One turn or mirror swaps these rows in pairs. Which row does each one swap with?
fip: [ 16   6   7  -2   0 -24  44 -23   2  -8  -8  13  21  15 -14  47 -43  11
 -33 -10  -7]
Pibu: [ 23  13  45 -26 -17  -9 -21  22 -11  -8  -2  28   2 -24   9  17  -5 -19
   0 -15  48]
vutet: [-15   9  17 -32  -2  -3  -3 -11 -22 -21  20 -29  -4  31 -23  34  -4  20
  -1 -31  19]
tizi: [ 26   8  -1  22  -6 -30   6  36   7   1  37  15   0 -23 -13  35  14  17
  -1  -3  -9]
zuku: [ -5   3  18   4 -20  29  -5  -9  -5  21   9  41   1  11  -4 -18   8 -29
 -17 -16  31]
robad: [-20  19  -1  -1  32 -25  20   6  21 -13 -22   8  24  22  29 -10  -4   8
   9  14  -2]
fug: [-12  13  16 -31   0  -7   0 -16 -24 -20  23 -31 -10  27 -24  25  -2  24
   1 -29  23]
rura: [-12  23 -17  -2  -9 -28  14 -19  13   0  -4  22   1  41  38  -2  -6   8
  23   1 -10]
gid: [ -9   6  46 -24 -33 -12  -6  14  35 -13  25  15  -9 -23   8  22 -20  13
 -35  16 -19]
Mebu: [ 39   9  39 -13   2  -6  -4   7 -23  -4  -5   2  22  -7  -1  26 -28 -13
  -1 -23  50]
diluv: [ 10  -5  27  -4   6 -11   2 -30  18   9  -4  -7  32 -11   9  38 -31  21
  26 -16 -25]
daru: [-33 -24  20 -21  -1  15  29  36  13  10   4  14 -15 -18 -17  -3  -2  -7
  -1  -9  14]
kadom: [  1  14  25 -20  -3 -30 -26  16   8 -11  -1  -3  -9   7 -16  27 -33  49
  -6 -17 -35]
tatal: [ 17 -16  12 -10  -1   4   3  -3 -22 -25 -22  -1 -25 -25 -32  15 -51  -6
 -28 -10  18]
dab: [-15  40 -15 -38  19  -4 -20   7 -16  -8   8 -16 -13  11  -3  39  14   8
  -4   1  -9]
rilab: [  6  15  19   9 -55 -18  -8 -34  23   0  15  13 -32  13  -4  -2 -12  12
  15  -7 -14]
Nesip: [ 10  -3  30   4  -4 -30  23 -46   8 -17  -6   9   8   3 -23  25 -19   0
 -52 -17  -9]
rivo: [ 25  13  -7  27  -5 -34   6  38  -4 -26  27   8  13 -15 -18  21  11  22
   4 -12  12]
gezu: [ 10  11  13 -11 -35  21 -13 -17 -18   3  -9  41  -3  26  -8  -3 -18 -20
 -30  -8  38]
bise: [  9  -2  45  -7   4   8 -17 -13 -10 -22  24 -24   0  13 -32   6  -1  22
   9 -32  21]
raban: [-13 -13  23   0   2  22  10  15  -2  25  11  36   2  -7  -9 -15  16 -27
 -15 -14  28]
zab: [ 16  18 -24  14  23  29  -9   4 -12 -22   1 -20  17 -25   1   7 -19 -10
 -14  24  -3]
dokep: [ -3   5 -15 -17 -14  -8   2  14 -16 -72  17  -2   2 -11 -15  11  -1  13
 -12  -9  31]
buv: [ 10   8   1  21  18  37  13   4   8 -11  18 -23  17 -15   0  14 -25  -3
 -27  25 -19]
zuko: [-12  15  -9  -8  17 -35  15  -4  12  -6  -9  14  16  25  43 -14 -12  20
  15  -1 -12]
val: [-21  20  -3  -3  31 -31  17  -2  14  -1 -18   9  10  24  35  -6  -5  14
  14   3 -14]
zotu: [ 20  27 -19 -15  17  11 -24   6  -5 -35 -20   0   4 -37  18   9 -23  -2
  -8  26   0]
bita: [-16   2 -19 -27 -21  -1  -9   3  -8 -65 -13   5   3 -30   1  12 -20  12
  -4   0  28]
gidi: [ -6  20  -3   6 -38 -27   4 -35   9   2  14  20 -20  32  23   0 -22  22
  22   0  -8]
Nirab: [-21  18  10  -7  29 -30   4  19  17 -32 -28  21  19   9  16 -22 -13  23
 -18  10   0]
fereg: [ 36  11  38  26 -37  -3 -16 -13  18  -8   3  17 -31 -26 -27  12 -20   3
 -16   2  14]
gukes: [ -9  10  -3  -9 -34 -23  -4 -38  20   2   5  14 -14  35  11   3 -16  16
  30  -4 -21]
Ruzu: [ 15   1  11   6   6 -24   0 -26   4  -4  -9  23 -24 -35 -22  19  22 -22
 -40   3 -10]
giv: [-16  21 -15  -4  22 -32  19  -2  12  -8 -11  12  16  27  37 -13  -1  12
  13   5 -12]
rarug: [ 28   8   5  19 -12 -31  -1  40   6   6  32  12   1 -24  -8  31  15  12
   1   4 -16]
leti: [ 13  24  29  24 -19 -37 -10 -15 -20 -17 -14   9 -18   3  -4 -21 -20   8
  35   2   5]
tuk: [  7   0  28   2  -5 -23  26 -45   3 -10  -6  13   7   4 -22  27 -16   8
 -56 -15 -10]
pup: [ 20   3  13 -11 -15 -13 -16  33  16  10  21  26 -17 -45  -6  35   4   6
   5  10 -15]
zub: [  1  26 -12  -6 -39  24 -13 -19 -26 -12 -10  31  -2  32  -1  21 -32   3
 -23   6  28]
vizin: [-19 -12  27  -2   4  16  18  28  13  21   4  28   8 -10 -16  -6  18 -21
  -2 -12  28]
lepab: [  1  -2  59 -23 -30 -19 -14   7  23 -17   9  37 -11 -28   6  13 -19 -15
 -28   7   4]
gumo: [-28   9 -11 -48 -18   3 -11  -1   0 -51 -20   6   7 -13  18  24 -26   9
  19  -5   2]
Nise: [-13   7   6 -23   1  -3  -3 -29  23  -5 -19   9  20 -23  33  33 -33   7
  24   7 -28]
gutez: [-11   0  28 -10 -16  -1  12  -2  34 -23  37   6   4 -12  -4  22 -15  14
 -46  18 -36]
valid: [-14  -6  24   0   7  17  11  19  -5  26  -2  34   1 -11 -13 -11  12 -25
 -14 -23  32]
Zekop: [  4  17   8   2 -45  36  -9 -21 -20   5  -3  37  -2  17  -2  -6 -16  -6
 -26 -16  30]
Nop: [ -8 -17  23  -7  -4  25  10  13  -5  25  10  37   6  -9  -4 -18   2 -22
 -15 -22  32]
soz: [-11  24  16  -3 -30  32   7   6 -26  30 -17  27  11   8 -14  27 -40   0
  -7   2 -15]
Reka: [ 19  19 -16  16  26  33  -3   2  -8 -24   6 -23  14 -20   5   6 -16  -4
 -21  20  -5]
folog: [  3  37 -23  -9 -21  14 -12   0  -3 -19 -12  -5  -5  14   0  49 -41  36
  10   9  -1]

zotu pairs with pup
Reka pairs with tizi
folog pairs with fereg
daru pairs with Nirab
gid pairs with bita
rura pairs with zuku
vizin pairs with robad
gukes pairs with gezu

One turn or mirror swaps these rows in pairs. Which row does each one swap with?
kapot: [ 34  -3  19  34  16   0 -38   3   3  23  23 -38   9  -1 -40  10]
bisu: [ 53  -5   7  30  24   3 -18 -21 -20 -11 -21 -16  -5 -29   3  -2]
rodo: [ 20 -29 -21 -15  -6  51 -25  28   9   0  -8  -6 -20 -12  14   1]
Dufo: [ 20 -27 -16  -8   1  48 -21  31  10  -1 -23  -4  -8 -13   0  -6]
sesu: [ 15 -32  -8 -13  -8  52 -27  26   5  14 -14   3 -18 -14  10 -15]
mome: [ 23  -7  22 -16   3   3 -24  59  30  -8  25   6 -19  18   8  -9]
lir: [ 31 -25  -1 -15  -4  47 -31  28   0  10 -14  -1 -21 -12  24 -28]
tele: [ -6  -6  -8  32 -17  -5 -56  14  39   5 -12 -22   6  -1  -9  11]
nuf: [ 41  23  19  42  13 -33 -41  12   3 -24  12 -16 -17  14 -18  -4]
sog: [ 20  -4  -4  -8   8  -6 -49  28  16   8  51  18  10   4 -20 -22]
didaf: [ 32 -12  61  31 -14 -17 -26  11  16  21  39  -1 -12  -8  17  -5]
kopez: [ 11   6   3  21 -30  -4 -49  18  20  -5 -12  28 -44  -4 -29 -13]
sav: [ 13 -19   5  32 -55 -11 -52  33  11 -18  21  -8 -14  10 -21  -8]
legez: [ 30  -8  -1  19   0 -30 -18  34   0  -7  14  29 -18 -40  31  11]
res: [ 25 -12  27   2 -14 -21 -21  24  32   7  12  20   1 -39 -22 -41]
Numi: [ 34  10  34  12  10 -17 -63  23  -6  -7  34 -46 -20  -2  14 -34]
zatot: [ 24  -5  -4  -5   6  -5 -43  26  27   0  46  18   1  -1 -33 -29]
Ket: [ 16   4  -1  26 -36 -24 -23  10 -30 -21   6   5   6 -11 -31 -15]
pobik: [ 51  -1  -3  37  20   2 -25 -27 -17 -10  -6 -19 -17 -31   5   0]
piv: [ 41   5  27  11   4 -20 -57  36 -11  -4  23 -59 -12   7  13 -17]
sekas: [ 38 -18  11   4 -17   6  -1  46  -1  -3  39  -4 -21 -39  35  -3]
toziz: [ 50  -5  -4  40   6  -5 -23 -22 -36  -2 -11 -14  -4 -22   4  -9]
Meza: [ 28   0  21  30 -28 -27 -43  40   3  14 -15 -53   4 -12  -8 -12]
bidom: [ 48   2  34  14 -17 -31 -14  30  -6  20  -2  -4 -16  -1  36  19]
fina: [ 46  -5 -23  38  12  -1 -26 -22 -27 -11  -8 -19  -3 -21   0   1]
Tigi: [ 13  12 -10  64 -12  11 -40  14   2   3  11 -24 -37 -26 -25  -1]
Zife: [ 43 -35  24 -24 -16  15 -39  33  -1 -32  33 -13 -12 -25 -13 -26]
mefo: [  0  -1  56   2 -11  17 -18  34   2  31   5 -12 -17 -11  11 -20]
vuvud: [ -4   6   1  41  -1   0 -55  41  14   6 -17 -10 -49 -21   6   8]
laref: [ 16 -30  -2 -16   5  52 -27  22  13   6  -5  -2 -25 -19  19 -14]
Nipo: [ 26 -35  -2  -3  -3  59 -26  21   4  10 -13  -2 -21 -10  12  -5]
sadup: [ 22  -9  35  22   6   3 -61  11  44  15   6 -18 -46  -6  -5   8]
pade: [ 31 -18  36   0  -8 -25 -32   2  26 -24  10   3  -3 -37  40 -13]
Tosad: [ 18  -3 -14  -3  -1  -8 -46  34  19   4  53   5   7   8 -21 -19]
lep: [ 53 -25  -3   5 -25 -40 -38  24  12 -25  27   6  -6  -8   5  23]
tarad: [ 53   1 -17  39  10   0 -30 -18 -26   4 -13  -8   1 -13  -2 -14]
Boru: [ 32   8  29  12   6 -18 -72  28 -14 -10  23 -50 -13   2  13 -25]
bav: [ 57 -12  -7  40  10   9 -22 -23 -28 -11  -9 -10  -8 -20  -3   1]

Zife pairs with kapot
Dufo pairs with bisu
nuf pairs with mome
Boru pairs with sog
tele pairs with pade

One turn or mirror swaps these rows in pairs. Which row does each one swap with?
zuk: [  2   1 -42 -12   7  11  42  34   1 -12  12 -15 -47   9 -24 -11  16  23
  12]
vigu: [ -8 -16  25 -12 -25   2  17   8   1 -19  34 -10 -35  -1 -68  -1  43   1
   1]
kazod: [-15  13   5   2  -2   8  15  43 -49  25  30 -14 -27  -1   2 -24  33  12
 -41]
zatif: [-17 -14  31  -2 -22  -1  37  45   7  13  11   5 -24 -13  -2 -11   3 -21
  31]
neta: [  4  30  38  -5   6  59  13  62  18  -4   7 -13 -30 -13 -11  -9   2  31
  -9]
lasa: [-17  16  26 -17  -7   7  34  30   4 -11  29  -2 -32 -23  59   6  13  17
   0]
zer: [-11  32  44 -15  -9  12  21  54  -1 -11  36 -15  -9  -7  44  -5  49  11
  -4]
bug: [ -6   4 -18 -17   5 -44  -3  -7 -11  -8  18   0 -23 -14 -25  -1  28  43
  -2]
fulub: [-13  21  37  -7 -26  25  19  30   1  -4  35  23 -25 -51 -29 -16  -2   5
  28]
nufep: [-24  34  -1 -35   0 -10  12  -2  34  11  -7  -7 -20 -22 -26  10   3  11
  -4]
gefel: [  6   3  65  -5  -5  -9   1   8   0 -15  -6  -5 -27   5 -15   1  10 -14
  18]
detoz: [  0  51 -13 -20  17  -3  -7  19   1  12  45  12  -4 -33  12   9  21  22
 -11]
fir: [ -6  14  35   5  15  35  19  57   2 -23   2 -14 -26 -21 -17   6  54 -11
 -27]
gafu: [-44  29  -6   2 -17  -2  42  29  -4 -34  30 -22 -16  20 -36  -6  39   7
  -6]
nire: [ -9  13  -1 -42   2   4  32  -8  -6 -25   8 -39 -54   9  -7   6  28  34
 -16]
batub: [-25  16   1   8 -15 -13  21  28 -20 -46  50 -10 -45  -8  15   2  47  31
  -9]
lako: [-15  11   9 -15  10  -9  43  20  -6   2   5  -7 -39 -11  47  -5  53  10
  -2]
Nov: [ -2  -3  41   3   8  64  19  42  -2 -23  35  -2 -25 -15 -24  -2  46  51
   5]
Nufu: [-26   0  41 -17 -34   0  13  18  39 -27  25  -3 -30 -27 -18   7  27  29
  26]
Liv: [-44  53   6 -24   5   8   1  33  24   6  41  -7 -14  -3   0 -11  54  31
  28]
zak: [  8  11  34 -13 -26  38   2  31  -7 -23  77   3 -25 -30 -26  -2  46  22
  11]
Tato: [-15  32  40 -24  23  45  28   8   1  -7  27 -10   2 -12 -23   3  13  65
  14]
Fuv: [ 19  -4  28 -13 -15  38  55  34   3 -12  26  -3  -3 -10 -48  10  53  24
  10]
keme: [ 47  12  17 -23  27  20   9  35 -30  -7  36 -17 -10  -4   3 -21  16  54
   0]
mas: [ -2  12  61  -4  -1 -22  28  13  -7  -6  35  -4 -27  -3 -63  -8  31  17
  14]
lor: [-11  35 -21   4   7   8  -3  29 -24  13  26 -28   8 -12  22  -1  27  15
 -14]
Nubel: [  0   9  38 -13   4   0  33  18   5   6  19 -11   3 -23 -43  -6 -38  22
  -1]
san: [-33  13  36  14  20  -6  21  13 -31  -1  40   2  13   1  -8   8  56  18
 -20]
levu: [ 10   1  41  -7  -5  15   0  20  -6   9  42  -1 -35 -10 -32  -1  -4  79
   5]
seku: [ 39  -2  13  12   7  17   6  28 -34 -30  29   2 -42   6   1 -20  23  33
  25]
gef: [-30  47  14 -31  16 -22  45  13  24  -9  16 -22 -32  -4 -30  14  24  35
  -9]
Sorop: [-13  23 -40   0  10   1  28  22 -10 -18  44   7 -39 -32 -21   4  32  13
 -21]
zoze: [-39   7  15   0 -13 -17  21  52  -5  10  24 -30 -16 -21 -15  14   5 -22
 -17]
Mone: [ 19  20  38  -1   2  -2   3  15   0 -16  22  10 -26 -34   4  -7 -25  46
  24]
pemu: [-41  33  18  16 -10 -17   0  40  12  -5  35   7 -28  12  11  17  41  31
 -12]
Datat: [-25  25   9  -4  22   5   7  20 -28  35  12  10   6 -20  23  -5  33  34
 -17]
Gilu: [ 39 -13  42  -7  13  24  30  22 -11 -14   6  -2 -42 -13  -8 -25  29  38
  40]
lisi: [ 10  -9  37   3 -13  57   9  48   0 -15  45 -37  -7 -26 -14  -3  15  27
   7]
gad: [  0  25  -2 -12  -5  26  11  42  -1 -11  13 -42 -35 -11 -63  -8  -9  27
  18]
lefes: [ -8 -20  51  -7  -4  -6  41  -6 -14  -4  32 -19 -15   0 -33  -7  13 -13
   5]
sapev: [ 11 -22  33 -15  26  -2   9  23  -2  16  72  -4 -17 -26 -34  -5  22  36
  -2]
Vaf: [-21  45  -5 -20  18  15  41  -4  23 -24  -1 -31 -22  14 -18   0  17  13
  13]
Mutef: [  1  29  19 -35   7  33  25  20 -47  25   1 -25 -27 -34 -11 -29  17  24
 -14]
lod: [ -5  35  -7 -21   3  -2  48  18  -8  33   1   5  18 -15  -1   7  40  12
  -5]

lisi pairs with lor
Datat pairs with Nov
Sorop pairs with fulub
gafu pairs with Nubel

